(in the rows, 128 means zero)
The rows of T fall into 3 groups, which share some directions, and each row is roughly a mix of its group's hidden directions, except some rows that fit no group.
T:
[[152 164 145 110 117 113 135 135  57 149 161 108 138]
 [188 118 143 149 100 143 110  72 130 134  96 138 119]
 [127 139 134 100 146  63 149  93 137 127  98 170 141]
 [125 149 129 172  94 134 107 149 128  76 110  90  95]
 [182 134 141  99 140  91 178 126 100 129 142  98 114]
 [185 135 128 193 121 132 142 124 127 127 100 161 148]
 [164  86 123 120 128 109 126 112 114  78 132 136 187]
 [139  82 169 128 104  95 135 126  99 144 132 182 149]
 [128 172 145 125 122  63 124 168 118 131 159 106 150]
 [111  83 153  90 137 148 112 104 135 120  73  97 112]
 [133 169 124  99  94 119  95  93 119 152  75 107 126]
 [109 183  75 109 171 125 131 121 141 124 132  93 144]
 [181  78 146 157 108 136 117 133 144 101 100 104 153]
 [111 172 114 172 139 159 105  95 144 178 124 132 146]
 [ 78 117 131  85 150 128 125 167 108  90 143  92 141]
 [143  91 163 109 107  92 155 129 124 167 130 155  80]
 [129  76 176  99  90 116  96 135 109 122 151 103 126]
 [131 112 153 107 153  85  97 163 131  93  84 160 124]
 [ 97 137 138 118 122 124 105 146 204 112 118  88 115]
 [122 147  87 148 152 164 143 122 109  70 118 140 167]
 [100  70 158  77 122 127 128 110 114  94 117 149 116]
 [118  83 134 115 136  76 171 161 105 133 147 106 153]
 [158 100 135 123  83 200 117 108 120 141 113 128 114]
 [121 115 128 119 169 123 132  96 175  72 108 164 136]
 [108 150  98 182 165 134 109 136 145 144 166 100 101]
 [144 126  96 145 149 148  58 153 120 150 156 148 147]
 [160 153 106 132 101 129 136 103  64 127 113 154  89]
 [ 90 115 161 127 161 150 109 140 101 149 117 125 191]
 [111 118 162 151 162  73 103 142 134 155 110  85 128]
 [186 129  93 149 143 136  95  85 156 117 101 128 111]
 [ 82 140 149 119 143 195 135 143 115 115 154 138  94]
 [ 80 130 157 102 121 125 136 198 114 113 142 106 117]
 [ 75  81 130  73 127 152 143 133 145 150 118 120 112]
 [118 142 132  87 158 164 113  74 146  94 109 156 115]
 [138 142 109 146 179 151  80 106 138  99 133 172 146]
 [142 154 128 102 152 138 144 135 152  64 129 182 129]
 [189 136 115 105 169 113 128 137 147 176 146 154 135]
 [117 133 117 161 102 109 181 102 183 145 146 106 116]
 [114 187 145 126 159 131 114 145  70  98 128 110 123]
 [131 158 141  89  59 113 105 142 125 169 124 116 131]
 [127  99 103 156 107  79  92 118 149 108 129 109  79]
 [152 118 122 158 181 156 150 144 130 152 176 163 127]
 [143 106 161 118  91  90 126 129  99 171 154 164 154]
 [123 125 100 174 180 165 127  90 116 112 106 152 119]
 [193 113 112 118  85 135 112  94  95 127 128 124 156]
 [123 171 134  85 173 171 105 101 130 130 116 156 112]
 [ 82  98 124 115 116 175 121 142 158 109  92  98  99]
 [122  85 160 132 166  76 141 154 137 130 118 164 153]
 [ 83 160 125 157 161  79 148 157 127 112 114 128  96]
 [157 147 133 110 161 146 157 105 158 179 135 175 126]
 [164 152 120 120 138  87 101 145 110  89 152 103 175]
 [ 99 188 148 124 145 149 107  97 124 126 115 176 153]
 [ 91 156  93 153 137 158 185 125 125 102 153 110 116]
 [165 158 135 156 146 121 184 111 157 143  96 125  96]
 [110 133 142 153 178 139 138 125 140 171 160 158 176]
 [166  91 140 134  66 167 116 128 153 140 142 119 106]
 [124  84 118 117 153  92 104 115 172 134 130  73 144]
 [122  91 130 104  90 181 110 114 157 127  87 120 100]
 [145 103  99  99 138 141  98  81 120  86 152  97 156]
 [124 147 159 136  68  84 137 119 134  82 130 136 156]
 [105 144 143  75  81 147 160 157 118 131 133 163 108]
 [ 89 149 100 151 168 186 148 128 111 112 141 134 155]
 [ 88 136 140 112 160 131  83 102 109 128 137  79  89]
 [110 160  94 117 166  83 136 108 142  80 159 137 127]
 [151 111 160  94 115 155  99 119 168 170 165 120 151]
 [128 162 142  90 166 146 154  87  86 163 130 140 132]
 [136 135 126 119 139  66 119 168  98  82 138  95 136]
 [ 88  86 154 123 135  92 146 178 156 100 131 131 109]
 [160 130 100 154 115 115  73 101 152  85  97 123 130]
 [ 83  84 139  96  97  86 153 141 148 130 110 118 152]
 [129 152 138 135 111  98 124 194 124 145 161  88 157]
 [124  91 180 104 107 106  94 139  86 142 142 101 145]
 [162 147 144 126 113 108 124 101 127 159 108 191  89]
 [114  95 103 155 104 170 147  96 106 142  77 140 111]
 [147 172 130 141 142  82 105 133  68 157 145 134 122]
 [100 102 130  87 103 142 168 143 124 145 134 191 128]
 [134  91 145 111 120 133  70 141 116 158 129  81 163]
 [121 134 118 166 152 139 147 102 124 137  87 198 134]
 [128 111 114 178 120 142 118 167 164 122 177 102 102]
 [107 135 126 106 129 149 153 152 109 128 194  77 116]
 [154  74 149 118  84 122 125 162 134  93 155 116 153]
 [126 104 183 147 119  98 122 116 138 103 105 151  71]
 [ 88 147 107 160 169 105 162 152 125  78 118 132 135]
 [158 125 122 162 175 125 163  77 142 121 126 165 145]
 [156 113 106 152 145 169 115 139 124 138 100  79 178]
 [126 150 152 121 134 188 147 102 150  99 148 160  89]
 [143 129 110 206 156 149 111 131 146 157 124 104 118]
 [143 143 131 175 136 130 141  73  95 126 148 161 168]
 [135 140 123 102 101 126  73 147  98 118 123  67 107]
 [129 107 150 106  89 168 148 100 145 110 179 162 117]
 [170 129 109 178 142 179 127 115 117  97  95 125 148]
 [148 149 129 106  89 106 118 114 148 203 144 115 128]
 [155 203 164 132 114 111 138 112 123  96 131 148 133]
 [ 79 107 160 114 168  87 115 152 102  98 131 108 132]
 [112  74 125 119 119  88 130 161 178  91 126 132 144]
 [113 104 148 126 168  78  90  76 105 134 133 121 128]
 [125 131 156  58  93  91 135 138 104 113 137 135 153]
 [141 128 141 155 136  90 114 120 105 197 158 117 160]
 [ 93 105 112 180 131 155 130 119  75 160 143 118 148]
 [138  81 115 191 124 139 168 144 154 148 148 131 118]
 [ 80  80 136  96  91 122 132 138 165 144 134 152 154]
 [157  74 135 154 111  88 124 106 164 110 156 156 120]
 [ 95 171 145 110 145 133 123 175  85 119 116  87 140]
 [170 177 138 102 123  91  80 134 148  97 127 138 126]
 [ 90  88 118 126 140 173 102 145 136 100  82 106 150]
 [136 137 129  70 178 118 103 138  81 111 153 125 142]
 [119 140 136 115  89 116 162 145 123 130 163 198 108]
 [127 104 122 124  75 116 123  82 153  91  88 104 119]
 [142  78 140 153 132  95 129 114 155 139  86 161 168]
 [123 201 135 147 147 122 121 140 100 174  99 128 138]
 [157 111 127 118 131 104 165 133 144  94 180 114 179]
 [119 118 103 144 114 126  78 185 113 176 141 114 143]
 [126 107  95 130 112 124 124 142  87  69  92  88 131]
 [100  98 116 184 150 148 130  82 118  94 132 150 110]
 [136 138 131 109  53 119  84 145 156 111 119 112 114]
 [127 126 109 125 117 115 120 137 153  53  74 121 121]
 [ 89 101 141 120 124 103 148 196 138 107 164 132 130]
 [109 131 145 153 126  77 130 134 113 195 139 107  97]
 [115 117  91 164 164 168  88 103 121 113  93 112 109]
 [114 131 148 125 137 118 163 104  91 158 164 165 178]
 [154 140 122 141  94 124 134  97  86 190 155 115 108]
 [145  79 131 124 131 107 168 159 178 141 161 153 135]
 [118 159 102 132 126 147 192 119 140  81 142 148  97]
 [100 150 139 137 102  96 158 108 102 173  84 108 152]
 [ 83 121 129 183 155 111 141 123 170 160 105 132 149]
 [165 131 143  82 134 146  73 140 128 111 153 120 171]
 [110 118 108  97 104 117  93  82 131 158  76 120 151]
 [162 137 141 102 140 153 135 121 111 148 198 145 164]
 [ 87 118 124 146  88 128 126 168 102 155 109  75 113]
 [150 147 144 109 117 152 110 107 107 166 115 183  83]
 [ 97  59 125 156 165 152 141 141 147 129 101 142 123]
 [ 91 125 122 144 106 111 135 155 100 195 105  99 145]
 [146 116 148 188 150 110  84 107 134 151 122  90 109]
 [127 113  98 147 110 137  88 109 188 138  79 137 123]
 [143 188 158 128 111  70 138 138 105 146 125 152 135]
 [ 95 158 138  81 139 115 145 156 131  71 104 108 116]
 [117 178 128 122 117 162 110 119 154 164 175  90 116]
 [144  91 143 136  97  61 111 130 140 144  91 105 118]
 [116 152 153 179 144  99 109 144  79 148 164 144 120]
 [172 114 144 142 113  86 141  96 171 149 126 166 153]
 [ 88 163 128 124 162 141  88 102 109  86  92 136 141]
 [174 146 142 138  70 153 109 140 115 170 143 104 136]
 [ 76 114 139 143  55 136 114 140 133 147 137 137 152]]
One row of each group comes first, with its name. Which group is each row after those in?
[134 143 124 137  60 123 116  97  93 165 111  97 134] => <90>
[132  70 144 129 112 103 148 130  78 172 116 133 104] => <122>
[142 147  77 189 157 166 131 115 134 144 142 141 133] => <118>

[ 92 163 133 116 181 103 116 108 121  91 101 104 102] => <118>
[151  98 115 132 167 128 142 179 184 124 138 135  99] => <90>
[150 123  89 150 145 127 108 119 174  90 150  75 131] => <118>
[155 130 132 147 128 113 163  93 172 129 119 192 140] => <122>
[164 121 111 119 137 150 138 122  89 102 169 128 190] => <122>
[141 191 154 137 101 175 126 105 127 127 148 158 107] => <90>
[136  86 131  94 102 116 134 127 115 183 140 148 178] => <118>
[141  78 169 159 127  75 122 123 113 119 136 166 140] => <118>
[ 88 126 118 149 181 140 132 181 119 120 113  90 148] => <118>
[146 130 105 149 121 159  84 105 175  93  98 131  96] => <90>
[159 125 111 145 142  96 112 155  73 106 139  76 126] => <90>
